In the rows, 128 means zero.
A single turn carries every row of the set below to another of its rows. Some are shown first; where does it send the rows asked next?
j471: [113 113 146 101 140 124 129 107 128 127 136 152 124 114 141  95 131 121
 128 118 121 138 127 145 130 152 134 161 197 120 160 147]
j102: [138 112 161 136 144 132 106 117 111 140 151 149 123 113 120  97 158 121
 116 115 134 141 130 168 105 152 136 178 119 137 149 122]
j44: [128 106 144 113 107 122  96  87 130 130 136 142 146 116 136 126 117 146
 118 124 111 149 104 147 145 163 138 185  85 143 152 155]
j966: [134 105 138 144 130 125  95 109 106 139 168 151 129 116 105 111 142 119
 123 127 124 147 124 167  99 129 145 155 133 143 137 108]
j889: [131 121 121 113 100 129 163 117 134 124 122 118 160 120 137 111 118 134
 131 123  90 145 125 163 135 145 134 134 124 121 150 140]
j914: [112 110 133  95 133 123 126 104 125 128 136 152 128 106 137  99 125 117
 134 118 117 138 124 137 127 143 138 152 198 123 160 143]
j305: [111 111 136 109 139 126 120 106 125 131 141 149 124 117 132  98 125 128
 131 135 116 135 121 147 120 148 139 154 204 121 156 133]
j442: [113 114 147 107 143 126 127 108 128 128 138 151 123 119 139  95 131 125
 127 125 121 137 126 149 128 155 135 161 200 119 158 142]
j696: [134 110 160 124 143 130 114 121 111 138 142 152 124 105 124  98 161 116
 120  97 138 140 138 157 110 152 138 176 111 139 153 133]
j399: [111 103 126 110 107 129  95  95 123 135 127 140 146 111 125 125 114 159
 135 131 112 134 111 130 131 161 153 167  84 149 154 147]
j773: [107 100 141 142 115 118  99 100 129 127 149 151 139 141 121 128 109 171
 124 135 113 144 123 154 145 158 152 164  99 146 135 148]
j406: [127 107 149 115 134 125 118 120 109 136 140 157 127  97 121 102 156 111
 129  85 136 139 144 143 113 143 144 164 108 144 152 140]
j636: [110 109 130  99 132 123 123 103 124 129 138 150 128 109 133 101 124 120
 136 125 116 138 121 138 123 142 140 149 202 123 158 138]
j609: [126 124 141 109 113 119  87 108 155 137 126 122  82 118 136 120 142 135
 128 126 129 152 101 160 136 151 146 155 136 153 102 144]
j969: [131 121 117 122 102 134 156 118 132 127 127 115 160 125 131 112 117 141
 132 138  87 141 121 168 127 146 137 132 129 120 147 129]
j204: [132 123 134 120 109 132 167 122 136 124 122 119 156 128 140 106 124 140
 126 122  94 144 129 172 139 154 130 143 123 117 149 142]
j16: [128 100 126 135 123 119  98 109 105 137 164 155 131 108 104 116 137 114
 132 116 124 148 130 153 102 118 152 143 130 147 138 114]
j651: [117 123 136 101 114 122  93 114 152 139 115 123  80 111 137 117 145 139
 137 118 132 144 107 147 134 153 152 150 129 154 107 149]
j916: [118 121 135 112 112 115  89 110 153 137 128 126  81 120 131 123 138 138
 134 122 128 152 108 154 138 143 152 144 138 155  99 146]
j497: [123 101 126 125 121 117 107 111 105 136 157 157 133  99 107 114 139 110
 136  98 126 146 138 141 107 119 153 141 122 149 142 126]
j797: [138 109 152 144 137 131  98 114 108 140 162 149 125 117 113 104 151 121
 117 126 128 144 125 173  99 143 139 169 128 139 143 110]
j400: [102 101 125 122 110 128  95 100 121 133 133 142 143 121 118 127 111 169
 137 136 112 132 118 133 131 160 159 159  90 150 146 146]
j833: [100 100 131 136 114 123  97 102 124 131 142 147 140 133 118 128 109 173
 133 138 112 137 123 143 136 159 160 158  95 149 138 145]
j47: [115 121 134 104 113 119  93 115 152 138 118 125  80 112 134 120 141 139
 139 117 131 146 112 146 136 149 155 144 131 156 103 150]
j339: [132 123 129 115 105 130 166 120 135 123 121 119 158 124 139 109 121 135
 128 120  91 144 128 166 138 150 132 139 122 119 150 143]
j673: [131 124 135 127 112 135 164 123 135 125 124 118 155 133 138 106 124 145
 125 131  93 140 127 174 135 157 131 143 126 117 148 137]
j396: [123 102 134 115 127 118 115 116 106 136 145 158 131  95 114 109 147 108
 135  86 131 143 144 138 112 129 150 150 112 147 149 137]
j168: [126 125 141 104 114 121  88 109 155 140 120 121  80 114 139 117 144 135
 130 124 130 149 101 156 135 154 145 157 133 152 106 145]
j822: [126 105 150 126 112 117  98  88 132 127 144 148 144 129 135 126 115 151
 113 126 112 152 110 156 151 161 138 184  91 143 144 156]
j672: [123 125 140 101 115 123  91 112 153 140 117 121  81 111 138 117 146 137
 133 120 131 146 104 151 134 155 148 155 130 152 108 147]
j529: [131 121 117 115  99 131 159 117 132 126 125 116 160 121 133 113 117 136
 133 131  87 143 122 163 130 144 136 132 126 122 149 134]
j978: [110 110 130 104 135 127 120 104 124 130 140 149 127 113 131 101 123 124
 134 133 116 137 120 142 120 143 141 150 204 123 156 134]
j331: [130 124 129 129 110 137 160 123 134 127 126 116 154 132 135 107 122 147
 126 139  91 140 125 176 130 156 134 140 129 118 147 131]
j279: [130 123 122 127 106 136 157 120 133 128 126 115 156 130 132 109 119 146
 130 142  89 139 122 172 127 151 135 134 131 119 147 127]
j130: [117 102 148 139 115 116  98  93 132 126 150 150 141 139 129 127 112 160
 116 130 112 150 116 159 151 160 144 175  95 144 137 153]
j416: [113 112 140  96 137 122 129 105 127 127 135 152 127 108 140  98 128 118
 131 116 120 140 126 139 130 148 136 157 196 121 160 148]
j374: [123 122 138 112 112 117  87 109 154 137 129 125  82 120 134 123 139 137
 131 126 128 152 103 159 137 146 148 149 138 154  99 144]
j126: [120 105 134 106 105 127  95  90 126 132 128 139 147 109 132 125 118 149
 126 125 111 141 106 136 137 162 146 179  82 146 156 152]
j913: [112 113 143 110 142 128 123 108 126 129 140 149 123 119 135  96 128 128
 128 133 120 136 124 150 124 153 137 159 204 120 156 136]
j77: [116 121 133 108 112 116  92 114 152 137 124 126  81 117 132 122 139 139
 138 119 130 149 111 149 137 145 155 141 135 156  99 148]

j471 goes to j442
j609 goes to j374
j126 goes to j44
Now these:
j696 goes to j102
j969 goes to j529

A single turn carries every row of the set below to another of its rows. Some are shown first; where does it send the rows asked next?
j991: [131 148 160 141  94 117 129 118 130 144 129 138 118 118 145 154 152 126
 126]
j697: [102 135 131 135 127 137  95 151 109 130 119 148 114 155 138 116 136 131
 130]
j19: [161 120 141 138 118 123 121 145 126 133 122 141 121 130 146 156 161 116
 151]
j951: [137 119 129 109 145 147 140 113 127 138 135 135 155 133 147 127 137 155
 137]
j968: [132 135 141 143  98 111 126 128 136 128 120 161 145 119 147 149 139 131
 153]
j385: [135 156 126 129  80 130 117 126 128 113 110 144 118 128 130 136 144 115
 126]
j9: [146 131 128 135 103 129 109 113 119  99 122 153 128 131 126 144 157 119
 155]
j662: [135 126 149 131 100 142 101 138 125 136 113 139  97 141 131 144 161 127
 137]
j570: [113 116 155 125 120 116 125 119 121 135 155 145 133 148 121 114 120  98
 150]
j342: [141 136 128 134 113 129 120 124 149 151 126 120 117 125 122 104 131 162
 158]
j118: [133 139 134 130 179 131 123 129 123 134 120 125 102 136 132 126 137 112
 140]
j357: [133 129 126 134 160 128 127 120 128 135 147 120 126 129 141 127 102  99
 114]
j410: [112 144 136 147 152 120 136  99 137 139 131 116 133 141 119 121 108 141
 124]
j936: [149 137 106 140 123 134 115 127 150 135 117  99 114 104 137 121 134 133
 140]
j998: [119 122 146 138 150 113 117 123 120 124 151 124 123 154 104 103 120 130
 138]
j660: [ 96 127 113 125 146 131 131 148 134 129 132 130 137 118 127  96 126 120
 134]
j89: [130 123 176 131 106 121 138 124 128 137 113 102 126 119 124 132 142 145
 125]
j402: [139  92 151 124 106 139 137 139 140 127 139 136 147 130 141 135 152 134
 125]
j329: [114 137 119 135 155 120 100 129 138 131 108 102 113 114 137 132 120 128
 141]
j742: [124 128 136 153  88 142 119 101 132 134 125 135 153 132 111 130 140 124
 117]
j846: [124 156 129 118 148 125 137 115 130 152 128 127 119 125 113 111 131 143
 157]
j526: [154 136 129 134 113 127 107  97 138 127 144 104 115 124 143 121 120 148
 142]
j29: [130 111 146 153  94 131 120 144 137 153 123 119 149 135 136 135 146 127
 114]
j731: [108 119 132 133 153 125 122 149 135 135 126  97 123 147 136 110 132 146
 127]
j959: [127 104 138 126 126 124 146 135 132 136 141 157 100 121 137 138 161 124
 126]
j403: [119 116 133 130 129 120 117 125 122 117 144 123 130 128 136 130 122  71
 132]
j112: [151 117 129 135  98 156 119 126 119 132 132 117 136 143 122 128 161 112
 114]
j299: [126 123 136 139 101  88 142 131 135 106 137 153 119 131 133 131 131 126
 118]
j81: [128 171 115 137 124 123 137 139 108 130 126 141 128 136 138 122 131 104
 112]
j192: [133 108 118 138 121 128 116 121 136 108 116 163  97 136 120 142 131 110
 121]
j985: [134 109 145 152 101 115 130 118 146 103 122 129 154 125 116 142 138 125
 119]
j727: [109 147 129 130 149 113 105 115 121  93 124 130 121 142 133 111 118 126
 140]
j171: [150 122 122 143 157 134 124 119 137 132  96 126 143 143 108 139 124 138
 135]
j841: [128 142 104 114 149 151 134 117 125 118 134 111 126 143 134 107 123 123
 118]
j950: [132 113 144 106 107 165 118 130 126 126 100 114 116 122 131 124 142 133
 126]
j726: [140 148 127 106 134 115 112 122 119 119 144 108 119 145 150 113 110 139
 139]
j828: [113 152 140 120 151 110 143 137 130 138 133 140 131 131 156 109 120 133
 140]
j591: [157 105 130 133 114 155 134 121 142 121 116 147 138 136 106 140 142 113
 124]
j422: [132 122 127 134 135 108 123 125 125  96 123 101 158 131 135 127 140 149
 129]
j458: [146 143 145 123  97 138 134 106 130 121  99 120 132 125 120 131 109 124
 114]
j161: [110 147 154 155 143 119 117 112 103 142 143 132 114 133 134 140 149 122
 121]
j187: [107 116 133 132 131 121 130 150 134 141 125 139 131 128 115 115 134  84
 150]

j299 goes to j458
j422 goes to j81
Now these:
j985 goes to j385
j9 goes to j112
j410 goes to j727
j357 goes to j329
j526 goes to j403

A single turn carries every row of the set below to another of its rows. Some are shown first; where does it send the rows asked next?
j940: [102 132 135 116 139 138 125 133 137 154 115 107 138  96 106 138 150 133
 118 131 120 143 128 129 155 123 112]
j641: [135 121 132 154 106 134 126 110 114 143 124 110 111 141 136 128 123 146
 117 124 146 115 114 134 106 125 143]
j179: [135 127 138 141 102 125 148 142 137 116 142 137 170 109 111 134 117 111
 129 106 130 106 125 140 125 124 133]
j208: [123 147 121 115 131 133 138 106 113 113 109 140 153 103 126 131 115 121
 136 111  84 142 135 141 136 124 121]
j939: [129 125 124 126 104 132 126 119 134 110 129 134 133 158 123 141 120 134
 127 167 135 106 117 101 121 128 119]
j313: [138 119 131 105 138 140 134 120  98 141 114 132 117 145 108 149 137 150
 153 105 120 148 136 121 121 104 135]
j462: [145 142 130 127 161 115 131 144 148 152 142 120 137 125 109 113 139 112
 140 139 133 140 147 148 123 115 133]
j233: [102 134 116 135 121 145 124 138 143 150 119 114 127 122 113 149 116 135
  92 147 117 132 138 118 143 114 115]
j306: [141 148 125 138 130 101 150 141 128 142 124 131 138 111 134 163 116 107
 118 143 151 125 144 147 114 128 107]
j738: [132 123 122 117 116 106 118 124 115 127 111 130 149 127 120 136 125 137
 113 167 144 143 108 112 139 105 115]
j904: [123 135 122 115 140 141 120 103 120 130 124 148 147 112 114 129  90 110
 118 129  90 133 128 143 126 123 129]
j747: [ 99 122 142 105 152 153 124 129 139 152 130 126 126 129 104 134 141 140
 140 113 111 134 131 122 149 152 128]
j215: [128 138 115 139 155 155 131 111 126 139 118 128 139 141 122 142 134 117
 154 134 116  94 146 130 106 123 111]
j555: [117 135 113 148 117 156 153 137 124 147 133 113 134 140 116 154 136 133
 111 130 108 118 122 102 127 111 136]
j922: [118 122 135 104 143 120 126 114 112 151 108 142 135 133 104 147 133 134
 140 148 147 161 116 143 126 111 132]
j441: [122 128 135 145 115 120 141 147 150 109 141 148 157 131 111 127  99 124
 134 102 126 124 145 150 136 135 143]
j281: [126 137 142 128 130 107 156 147 135 140 141 121 151 124 129 157 149 120
 106 124 132 154 113 123 148 145 141]
j872: [133 136 127 134 149 158 132 122 137 129 124 121 145 150 111 134 148 118
 163 127 120  96 135 126 115 120 122]
j694: [141 140 147 124 127 104 127 139 135 106 119 108 117 124 128 136 135 124
 111 112 147 148 168 116 140 120 112]
j891: [131 101 136 117 160  94 121 148 121 135 127 150 143 122 125 123 139 129
 162 121 120 142 132 129 137 142 132]
j705: [126 121 143 133 125 136 105 106 115 146 103 104 108 118 139 111 131 125
 122 132 142 141 120 145 127 130 129]
j145: [123 119 135 134 143 122 152 137 105 122 120 154 137 149 125 162 123 126
 164 111 131 105 133 121 116 152 130]
j739: [130 123 133 127 113 133 129 130 139 136 149 148 159 113 105 125  93 102
 115 127 124 109 126 138 115 125 137]
j169: [116 133 140 121 123 116 134 144 139 123 132 129 137 142 134 160 114 136
  97 120 124 140 131 107 161 162 124]
j125: [131 120 139 154 120 121 136 115 119 138 134 118 118 139 136 123 137 148
 127 116 156 130 105 140 105 134 151]
j653: [125 117 147 130 134 150 111 107 112 132 108 110 104 129 143 110 137 134
 143 118 131 143 116 139 128 141 131]
j487: [157 118 118 145 131 103 140 158 109 118 138 137 127 136 133 158  93 135
 121 121 123 117 139 113 128 125 120]
j455: [119 145 128 139 120 120 151 137 130 100 119 139 164 119 122 123 121 128
 147  89 113 133 148 141 144 132 136]
j538: [117 131 129 136 137 138 157 141 138 159 153 130 134 150 114 151 142 121
 120 132 119 140 118 124 122 135 158]
j58: [113 124 131 118 135 104 113 127 136 124  93 140 150 108 139 151 133 124
 141 144 131 127 145 141 140 145  94]
j481: [115 128 140 114 130 144 136 133 122 122 125 121 137 138 123 150 135 146
 129  99 107 119 126  92 157 157 120]
j792: [146 134 118 135 127 113 142 147 112 114 130 135 112 146 126 161  90 144
 118 119 110 120 148 112 124 121 124]
j219: [123 126 137 122 151 125 157 128  97 123 120 151 130 145 113 161 132 128
 160 107 118 116 125 117 109 135 139]
j972: [137 111 117 128 125 139  98 136 142 110 119 131 142 147 128 139 110 141
 128 139 105 104 138 106 135 118 102]
j963: [153 130 118 134 164 117 131 140 130 160 148 124 136 117 118 118 136 112
 139 137 124 132 140 140 111 111 128]
j989: [124 118 144 136 121 146 118 114 114 112 110 119 104 139 157 117 126 147
 140 113 132 141 119 125 128 151 124]
j843: [124 124 143 142 113 121 124 123 119 107 115 122 115 133 162 120 124 152
 124 115 150 149 116 125 129 150 124]
j181: [134 123 133 144 105 132 111 109 112 146 107 102 110 125 141 121 121 135
 107 133 145 124 121 136 118 121 130]
j75: [122 106 143 104 162  94 121 141 123 139 125 155 143 120 115 130 135 124
 145 130 126 153 123 129 126 134 136]
j745: [117 122 136 110 121 103 111 134 135 118  97 140 160 107 137 154 130 122
 123 147 135 131 129 124 137 131  94]
j265: [129 136 134 114 118 136 130 125 116 120 108 128 104 150 126 158 112 143
 128 103 133 136 172 110 123 122 115]
j689: [140 114 108 136 141 127  98 131 131 117 115 125 137 129 135 134 114 141
 129 136  98 111 149 114 139 116  96]
j976: [147 121 143 132 130 133 137 125 141 106 154 120 126 151 113 124 156 126
 150 140 127 110 118 110 118 128 135]
j699: [132 133 129 122 125 140 134 110 112 132 129 137 165  99 110 128 109  98
 117 124 108 112 114 128 118 115 126]
j252: [124 123 145 149 122 108 134 122 125 124 126 123 121 130 150 120 132 147
 123 118 164 150 109 139 118 146 139]
j431: [141 163 127 131 121  98 150 144 132 130 115 118 133 112 131 156 120 117
 113 139 144 132 154 139 128 120 107]
j98: [112 144 122 121 130 124 135 124 134 113 118 153 146 124 126 120 102 131
 142 107  95 150 156 147 141 139 135]
j475: [131 136 159 127 146 114 134 127 156 112 142 119 120 137 113 131 154 109
 135 133 153 139 147 139 125 139 131]

j699 goes to j739
j689 goes to j215
j641 goes to j125
Now these:
j922 goes to j738
j940 goes to j233
j745 goes to j972

A single turn carries every row of the set below to another of its rows. Some are shown first; where does it send the rows asked next?
j838: [122 128 114 148 124 133 145 135 123 139 117 133 104 105 150 111 115 153
 160 131]
j49: [ 81 113 145 114 143 156 145 127 143 157 139 113 114 128 155 143 127 136
 126 118]
j119: [100 104 120 136 127 132 134 151 114 157 158 113 104 140 137 106 135 137
 155 131]
j468: [149 114 147 145 115 133 112 148 147 141 110 138 128 134 142 147 119 121
 106 105]
j967: [135 102 106 150 136 155  96 140 150 115 130 113 129 148 131 114 115 130
 131 127]
j415: [152 106 147 125 138 131 107 132 139 159 129 135 114 125 144 132 140 106
 102 110]
j198: [116 130 129 149 112 135 147 139 128 115 154 118 134 146 166 124 141 147
 122 103]
j222: [ 93 114 136 113 136 173 146 130 128 163 145 113 123 135 154 147 115 136
 126 121]
j113: [116 115 129 155 131 126 143 135 115 132 105 137 115 102 151 115 123 145
 158 128]
j412: [144 113 126 108 136 145 106 134 125 153 129 129 115 142 144 138 135  99
  99 113]
j353: [125  95 112 121 134 158  87 131 119 121 129 124 114 146 137 118 125 112
 126 140]
j483: [123 111 120 119 150 153  87 125 121 127 127 120 126 132 147 129 142 107
 112 136]
j799: [138  89 127 155 119 140 102 147 150 112 114 126 124 145 127 118 115 130
 134 124]
j254: [120 102 138 116 111 131 148 115 117 122 152 112 119 114 153 101 128 127
 111 136]
j988: [132 105 143 120 121 146 164 130 144 145 109 101 127 102 160 126 134 135
 144 112]
j264: [152 106 144 161 106 146 102 147 147 142 126 131 127 127 140 132 108 131
 119 114]
j457: [121 113 114 151 120 150 142 105 109 171 120 123 111 131 152 111 117 137
 115  94]
j719: [ 92 117 113 142 135 139 141 153 109 155 153 107 122 134 130 119 137 132
 149 127]
j577: [128 119 132 117 131 134 164 134 153 141 105  98 131 113 163 129 130 137
 130 111]
j686: [102  98 133 144 134 150 141  99 134 143 112 128 135 146 131 116 146 158
 125 131]

j119 goes to j113
j719 goes to j838
Now these:
j799 goes to j468
j686 goes to j198
j415 goes to j483

